0	29	41	54	42	39	39
36	88	49	50	40	36	63
45	51	54	44	45	38	52
value 50

6	2	7	5	4	2	6 value 5

89	21	36	51	60 value 36

483	639	-639	521	548
-468	-674	438	-584	-591
428	689	-630	552	533
value 438

2	9	0	6	7 value 0

-928	366	-703	860	736	121	-354 value 860

173	32	176	204	190 value 176

-422	-562	-773	-360	-506
516	-968	-896	-442	-845
-668	-758	-649	-548	-357
value -896
---
[[-10, -23, -22, -22, -21, 27, -14], [-8, -14, 2, -13, -22, -7, -26], [6, -14, -10, 5, -11, 7, -40]] >> 27, 7
[450, -958, 582, -419] >> 582, 450
[[-116, 49, -86, -536, -423, 705], [-347, 144, 419, 647, 19, -324]] >> 705, 647
[[113, 173, 728, 487, 113], [95, 91, 100, 129, 605], [841, 253, 107, 121, 99]] >> 841, 728
[383, 128, 920, 571] >> 920, 571
[[9907, 4487, 6370, 4538, 1541], [6456, 3864, 5811, 2928, 2582]] >> 9907, 6456
[3876, 3893, 1599, 9190, 8062] >> 9190, 8062
---
Input: [  5   0  26 -21  39  10 -45]
Output: -21, 39

Input:
[[-20   6   7 -34  35]
 [-50  13  28 -34 -28]
 [ 16  -1  48  39  23]]
Output: 28, 48

Input: [ 41 -20  45  29 -24]
Output: 45, 45

Input: [-18  24  34 -29  44  18 -17]
Output: -29, 44

Input: [-24  11  49 -50   8 -42  -8]
Output: -50, 49

Input: [-39  35  34  39 -34]
Output: 34, 39

Input: [ 44 -32  38  56  43 -27 -40]
Output: 56, 56
---
[[-12  13 -11 -41 -38 -10 -54]
 [-11  17 -20  -5  -7 -18  -9]] result: 17

[[-36 -49 -43 -50 -46 -40]
 [-10  -9  -8  -7  -8  -9]] result: -9

[[ 39 -17   0  18  29]
 [-40  14  15 -28  -1]] result: 14

[[ 11 -42 -19   9]
 [-17  -4 -43  35]] result: -4

[[ 48  10 -45  15]
 [ 48  19 -52  10]] result: 19

[[11 15  0 27  2  3 21]
 [-4 -2  0 27  7  2 46]] result: -2
---
[  6  -5 -51  17   5 -23 -22] → 6
[  3  10   4  40 -23 -26] → 3
[ 33  27  30 -40 -43  42   3] → 33
[ 30  41 -30  30] → 30
[ 48 -41 -12   2  -5  21] → 48
[  8  50   0 -28] → 8
---
(53, -13, -3, 3, 31) Answer: 31
(16, 47, -31, -32, -6, 23, -35) Answer: -35
(-26, -13, -8, 25, 3, 51, -15) Answer: -15
(28, -33, -1, -7, -5, 55) Answer: 55
(-28, 34, 31, 2, -40) Answer: -40
(-41, 48, 50, 16) Answer: 16
(55, 23, 25, -18, -10, -17) Answer: -17
(54, 36, 31, 19, -14) Answer: -14
(-33, -46, 1, -18, 51, 17, -13) Answer: -13
---
[ 44   8  46 -46  -5] gives 46, -46

[ 32 -21 -31  46 -53] gives 46, -53

[-12  39  14  -4  -5] gives 39, -12

[ 17  36  40  31  -3 -40  26] gives 40, -40

[-16  -8 -23 -54 -21] gives -8, -54

[[-14 -12   9  16   3]
 [ -7  17   6  -6  -3]
 [ 41   3   9   2   2]] gives 41, -14

[37  1 -1 39] gives 39, -1

[[  2   3 -17  42  26 -35]
 [  6  30   2 -48 -26  36]
 [  1 -24 -16  32 -11 -47]] gives 42, -48

[  7  -6 -21  -4  13  42  39] gives 42, -21

[[  3  17  42 -29]
 [ 50  30 -14 -10]] gives 50, -29
---
 45  -47   33  -16 ans = -47

  0   18   15   29
-36  -31  -29  -42
ans = -31

-28   18   50  -26 ans = 18

  3   33  -56   -7 ans = 33

 25   55  -34  -14
-14  -29   10   20
ans = -29

  5  -48    6    3 ans = -48

46  10  14   8 ans = 10
---
Input:
[[29 85 28 50 23]
 [39 14 51 69 97]]
Output: 29

Input:
[[ 226 -290  312  441]
 [  87  143  255 -329]
 [ 234 -502  348  526]]
Output: 226

Input: [160  46 170 210  94 231 135]
Output: 160

Input: [ 49  18  43   5 -39]
Output: 49

Input: [ -5  24 -44  -4 -18  32]
Output: -5

Input: [97 31 51 20 72 77]
Output: 97

Input: [1079 7539 8341 8132 8046]
Output: 1079

Input:
[[ 583  874 -686 -704  901]
 [-650 -503  -65  106 -395]
 [ 169   58 -516 -490  121]]
Output: 583

Input: [-808  -12 -872 -115  699]
Output: -808
---
[[66 45 46 46 69 69 70]
 [76 31 32 33 83 82 84]
 [30 98 97 96 18 20 17]] --> 17

[[2830 2908 8916 8787 8966]
 [8606 8530 3081 3199 3036]
 [4141 4186 7590 7517 7619]] --> 7619

[[-824 -663  291 -538 -835  319  245]
 [-591  506 -504 -621  236 -716  343]
 [-703 -670  320 -704  377  258  418]] --> 418

[[-34 -12 -30  -5  -7]
 [ 46   4 -29  10  -4]
 [ -5  -6   3 -20   8]] --> 8

[[5 4 8 5 6 4]
 [5 5 4 3 5 6]
 [7 2 5 2 7 6]] --> 6

[[-39 -39 -36 -36  34 -33]
 [ 14  18   5  -9  33 -10]
 [ 16  20  -5   0   4   6]] --> 6
